The rows of D fall into several groups, which share some directions, and each row is roughly a mix of its group's hidden directions.
D, 120 rows:
[[ 12  11   3 -14  -1  13 -46 -21  23  20 -33]
 [-29 -30  -5 -26  27 -20 -12  14 -28  22  -7]
 [-12 -35  26  30  22  26  -5   1  13  27 -14]
 [-17  12   2 -38  16  36 -31  23   3  16  10]
 [ 26   0 -13 -14 -10 -14  21 -13  21 -32 -42]
 [ 46 -17   5   7 -34  15   0  -8   2  10 -35]
 [ 19  25  -5 -18 -15  15 -15  23   0  24  45]
 [-12  14 -23  -4  -1 -29 -19 -35 -37  -3 -23]
 [ -4  24 -12   3 -48 -28  14 -17   7 -28  -8]
 [-29   5  33   3   2  12 -45  -1 -28 -12 -14]
 [-12  25  23  -4 -13  22  10 -49 -17 -18  -8]
 [  0 -24 -17 -28  12   9 -45   9 -13  -3 -32]
 [-28  12  17  -2 -19 -47   5  -5   7 -35   6]
 [-53  15  -7  17  -7  23 -14  -3 -19 -19 -17]
 [ 57 -12  -2   6  -4 -10  22 -19  23  -3 -16]
 [  0  18 -16  10   8   7 -40  -2 -41  12 -31]
 [-12  -9  56  -6 -25   4  -6  22  21  13   5]
 [-41  13  -6  28   0  41   7   9 -16  14 -16]
 [-23  27   5  -6  -3 -10  39  20 -15 -40   9]
 [ 14  -2  18  16  11 -21  15  28  22 -13 -47]
 [ -5   0  13 -23 -15 -32  22  -2 -27  41 -18]
 [-37  36  -5  11  -3 -10   7  -6 -45  -3  12]
 [-10  29 -48  35 -10  -7  10 -18   7   3  11]
 [-35 -29  -8 -35   3   7 -23   9 -12  30 -10]
 [  9  13  -6   9  21 -12  52  21   8 -19  27]
 [  4 -22 -42   4  20  10 -10 -20   7  32 -29]
 [  3  -8   6  -6  34   1 -26 -18 -13  36 -38]
 [ -6  55   3 -28  12   1  -8   7   4  33   4]
 [  2 -11  23 -24   1  33   5  21  45  21   3]
 [ -2 -19 -33 -29 -27 -15 -12  11  -8  41  -4]
 [-31  -1  -2   1  18 -53  14   6  14  21  16]
 [-12 -18  37  35  -4 -31 -12  -1  -1 -24 -22]
 [  3  41 -16 -14  22 -16  15 -19  14  -9 -38]
 [ 50  18  15 -44  -3   8   7  -2   4  -8  -7]
 [ 16  12   4 -17  36  12  -7  14 -28  38  23]
 [  1 -29  15  19   3 -49  19  -6  28 -12  -6]
 [ -1  -5   0 -33  -3 -31 -31   7 -29  29 -22]
 [-25 -23 -18  -8  19 -42  -5   0 -28  -4  27]
 [ 27 -33  36 -34 -11  -3   0   7  -8 -25  -4]
 [-30  15  33  -2 -25  -2 -19  21  -1   8  39]
 [ -8 -21  19  15 -48 -34  -4  12  11  18   8]
 [ -8  25  -8  10  39  25  -9   1 -10  40  21]
 [-11  14  -6  32 -40 -19   5 -27  10 -20  25]
 [ 12   1  -4  36  11  39  -7   9 -14  34  26]
 [ 10 -21  15  18 -15 -24  40 -13  -1  13 -37]
 [-19   4  42 -23  -4 -24 -15  23  13  24  20]
 [-37 -13   6  39 -17  15   0   0   9 -39   4]
 [  8 -25  17  37  38  13  13   4  32   5  -1]
 [-25  -2  25  13  19 -20  16 -13 -17 -16 -45]
 [ 14 -19   0   9  19 -17 -27 -39   1  21 -35]
 [  3  40 -10   6  25  -2  -7  12   3  27  43]
 [ -9  25   0 -35  -8  22 -33   9 -24  31  -7]
 [ 15  14 -40   9 -12 -13 -34   3  -9  39  -5]
 [  5 -18 -24  -4 -26  13 -28  -2 -18  40  27]
 [-42   2   8  -9  24   3  -6  -9 -34  29 -24]
 [ 10   3  23  25 -21  44   3   7   3  17 -35]
 [-20 -38 -32 -34  28 -11 -13  -6   0   1   9]
 [ -4 -12 -16 -37  -9  -5 -28  -8 -41  16 -25]
 [ 29  -2   0  -4  -6 -10  -4 -31  47  16 -28]
 [ -1  -1 -17  -6  25 -51  30 -11  15   3  20]
 [ 40  21  29 -19   1  32  10 -14 -19  -5 -17]
 [-33  17  31   4  18  -2   2  16  23  -9  40]
 [-19   1  56  22  -5   6 -24  15  12 -16   2]
 [  1  21   6  -4  15  14 -13  23 -25  49  24]
 [ 25  10 -21  26  -3  -4 -32 -17 -35 -23 -17]
 [-10   2 -33 -34  -8  19 -17  -3   5  -2 -46]
 [-25  -9 -22 -15   9  16 -17 -10 -35  38  20]
 [ -8   8  34 -28  25 -31  10  -3  -3 -22 -31]
 [  3  19 -28  21   9  -8  -9  37  10  38  21]
 [ -5  -7   2  24 -20  -3  41 -21 -18 -40  10]
 [ 48  -6 -12  21  -6  -8 -19 -19  -9 -13 -35]
 [-27  21  33 -31  13  10  31   8 -11  23   7]
 [ -7  32  31 -40  30 -12  -1  -1 -18  12  -4]
 [-10 -32  33  25  10  -1  -5 -14  21 -23 -33]
 [-25  26  -3 -18  19  -2 -27  22   0  42  15]
 [-22  32   3  39 -17  29  -9  -1  17  21  16]
 [ 13  29  32  30 -23  -7  18  -2  17 -29 -17]
 [-48  14  22  -9   4 -22 -13  -9 -19   1  31]
 [ -7   7 -19 -11 -12  34  19  41  20 -18  23]
 [ 13 -45 -24  23 -15  15   4   8  20   8  31]
 [-33   5 -16 -24 -26  -1   3   8 -49  -8  -3]
 [ 16 -11  -9 -17   4  34   1 -16 -47  29  -3]
 [-32   3  -1 -28 -42   3   9  12 -35 -15  -3]
 [ 14  -6 -12  24 -35   2   5 -15  24 -36  30]
 [-35  36  -7  -4  11   2  13 -14 -28  26 -27]
 [-19   1  10   7 -31   6   0 -25  39 -38 -15]
 [-33  26 -34  -4   0  24  34  18 -11   9   0]
 [  7  -5   9 -14  54  -2  -4  27  -7  28 -18]
 [ 23   7  23  -2   6 -29  22 -16   3 -50  -7]
 [ 39 -18  17   3 -23 -25 -24   1  13  19 -28]
 [-27 -18 -28  31 -19  18  20  11  -9  -3  34]
 [  0  15 -20 -23  24   0 -44   0 -37  -2 -13]
 [ -5  -7  -5 -42  12  45  13   2   3 -27  16]
 [-24  10  39   4 -21   5 -14 -24  -9  35 -21]
 [ 10  25  -8  19  22  14  12  23  37 -26  27]
 [ 10  10 -13   9  21 -10  -9  50  17  37   6]
 [-41 -20  34  10  -5  12  24   2 -18  12 -25]
 [ 26 -19   9  30  13  19  -3  37  33   6 -11]
 [-16  -4 -34  47 -33  -7  -8  -2  -7 -10  16]
 [-19 -35 -24  18   2 -13  -2 -10  35 -36   3]
 [  2   1  25 -13  -3   7  17  18  47  37  14]
 [ 34  32  18  18 -27   3   9  13  34 -15   3]
 [ 32 -22   7 -18 -14 -43 -11   1  10  26 -20]
 [  5  22   6 -39  44  22  -2  -2 -16  11 -18]
 [-26 -32 -28 -10  15 -20 -16   6 -17   9  37]
 [-25 -28  -2  31   1   3 -16  23  45  -7   0]
 [-11  39  43  18  14 -10  14 -11  -9  26   7]
 [ 34 -10  -1   5  25  15 -18  -3  50  14 -12]
 [ 27   2  22   2   2 -13  11   2  52  -4  31]
 [-23  -4  25 -37  10  30 -11 -38  -6  -9   1]
 [-16  47   7  -5 -17 -17 -22  -8 -28 -26  12]
 [ 25   7 -40   4  27   6   4 -17  17 -32  22]
 [-36   2  -3 -10 -20  22  28  34 -25 -14  15]
 [ 19 -22 -20  -1   4 -13  52  16  16 -20  15]
 [ 13 -33   3  17  20 -25 -13  -1  24  -8 -42]
 [-20 -19   4  19 -25  -3 -13   2 -36   6 -44]
 [  2  -9 -33   2  42  23 -22  13 -18  27   2]
 [ 35   8 -16 -35  17  -9  21 -26 -28 -12  -8]
 [-26  11 -27 -10   3 -19  33  -5 -45  -1 -11]
 [ -8 -17  17  11 -26 -24  44   4  -9 -26  21]]
One row of each group comes first, with its name. Which group is each row after those in?
[ 14  17 -24  12  18  -7  46  -4  17  32  12] : E
[-12  -2  22  21 -10  21   7 -14  28 -23 -45] : F
[  8  52   0   9  -9  25  -4  -3 -30  24  14] : H

[ 20  12  -9  24 -40   3   2   8  40 -19  17] : F
[  7 -24 -23 -26   6 -17   4  10  47   8  27] : H
[-29  10 -34  -1  16  29 -23   4 -19 -26  20] : H
[ 21  16  -8   9  10   9 -11  20  39   5  46] : F
[ 21   2 -28  25 -10  32  -9  22  30  25  11] : F
[  8  11  31   1  18 -22   1 -23 -21  47 -11] : E
[-44 -30 -26   8 -10 -14 -19   2  19  -5  24] : F
[ -7   7  20 -25 -36   7  24  33   3 -26  19] : E
[  7 -53   8  13  -5  -1  -5   8  22 -37  14] : F
[ 29 -14 -34 -13   5 -31 -37   0   7  16 -13] : H
[-11 -14  15  14 -14  53   4   4   4 -38  -4] : H
